In the rows, zero is written as 128.
The rows of Y fall into 3 groups, and each row is roughly a mix of its group's hidden directions; one row fits no group.
Y:
[[161 120 129 143 165 103 169 164 137 133]
 [169 109 127 184 153 122 142 148 127 124]
 [131  89 171 136 113 127 117 153 131  84]
 [136 163 139 131 126 191 131 132 126  96]
 [142 177 120  89 152 124 163 140 131 146]
 [139 174 124 112 140 175 108 129  94 126]
 [118 142 163 129 135 142 144 144 121  64]
 [131  85 132 166 112 126  82 127 112 108]
 [122 176 153  84 108 115 111 134 152 130]
 [107  68 151 120 104 121 120 144 143 103]
 [170 152  97 113 149  93 119 157 114 137]
 [ 98 155 123 105 115 146 170  90 119 148]
 [152 176 129 121 145 165  99 119  99 126]
 [149 135 110 170 129 141 129 187 139 117]
 [164 152  99 135 120 117 106  86  95 116]
 [115 113 114 163  93 141  76 108 119 125]
 [105 118 170  96 110 138 169 133 144 104]
 [ 92  98 151  77 136 109 136 121 126 151]
 [169 154 111 103 141 107 144 163 148 154]
 [122  82 109  83 122 102 116 160 131 130]
 [159 160  99 134 142 124 103 127  78 140]
 [140 121 137  69 132 110 143 171 120 114]
 [158 141 137 174 105 119  84 145 145 124]
 [166 153  92 111 137  92 134 152 104 113]
 [142 150 153 138 122 177 113  89 117 102]
 [149 129  93 172 144 120  82 123 124 146]
 [170 146 109 125 141  78 127 141 113  99]
 [156 165 115 107 127 162 124 120 137 176]
 [117 144 139 133 120 185 105  88 118 145]
 [ 95 101 138 145 121 159 104  99 135 169]
 [ 98 100 103 147 107 161 103  98 103 121]
 [ 96 103 107 107 122 134 146 163 138 175]
 [ 87 113 113  74 135 112 155 121 121 144]
 [143 147 121 160 130 182 133 159 129  99]
 [160 128 125 148 159  92  83 124 129 153]
 [108 150 127 125 104 186 106 109 119 103]
 [123 138 153 114 139 127 161 173 135  81]
 [120 115 114 169  93 141  77 113 120 124]
 [118 112 106 112 161 128 184 161 123 131]
 [158 175 127  99 140 135 149 164 123 106]
 [ 95 112 151 139 119 140 156 112 185 128]
 [ 97 136 133  66 126  99 140 120 135 147]
 [137 116 134 101 168  99 181 135 129 141]
 [156 135 101 134 151  82  98 138  96 117]
 [110 102 110 153  93 109  79 112 123 141]
 [100  69 113 133  98 122 101 116 122 128]
 [141 170 172 154 132 153 151 117 123 104]
 [106 152 155 115 134 193 128 141 125 127]
 [118 110 106 110 116  93 172 166 130 107]
 [150 141 126  79 151 107 144 173 141 128]
 [126  78 111 126 133 103 101 158 165 132]
 [ 91 121 129 134 104 177 122  89 109 129]
 [176 175 101 101 134 124 135 142 120 138]
 [115  88 168 122 116 126 138 150 166  98]
 [156 112 115 163 161 133 165 166 126 122]
 [132 139 112 172 104 168  97 153 129 109]
 [ 79 104 166 138 143 159 118 150 136 130]
 [152 112 106 123 118  69 156 138 152 132]
 [160 157 121  98 163 109 138 167 147 137]
 [165 177 113  97 125 152 147 137 134 147]
 [154 133 159 110 149 115 139 176 157 104]
 [143 160  96 167 142 134 103 102 107 153]
 [140 138 134 189 125 143  97 104 106 119]
 [133 143 132 150 122 193 122 114 115  97]
 [122  72 101 150 151 121 154 118 103 137]
 [150 142  99 137 147 109  84 117  83 123]
 [117 101 132 131 137  80 147 167 131  92]
 [121 171 102 107 130 138 151  98  98 157]
 [115 110 136 137 140  89 133 154 112  72]]

Here is one row of each group, with its name. Which group are the others in?
[100  97  84 127  97 108 144 113 100 118]
J
[115 178 147  76 115 136 127 138 147 123]
Z
[159 176 102 110 153 120 126 137  95 146]
U

[152 168 144 118 151 130 130 155 111  80]
J
[144 165 152 127 131 184 132 116 126  98]
Z
[123 148 111 155 106 179 108 158 129 104]
Z
[115 131 148  67 116 128 169 140 120 117]
U
[157 137  87 127 133 111  97 112 109 171]
J
[152 146 110 100 136 100 161 177 134 120]
J
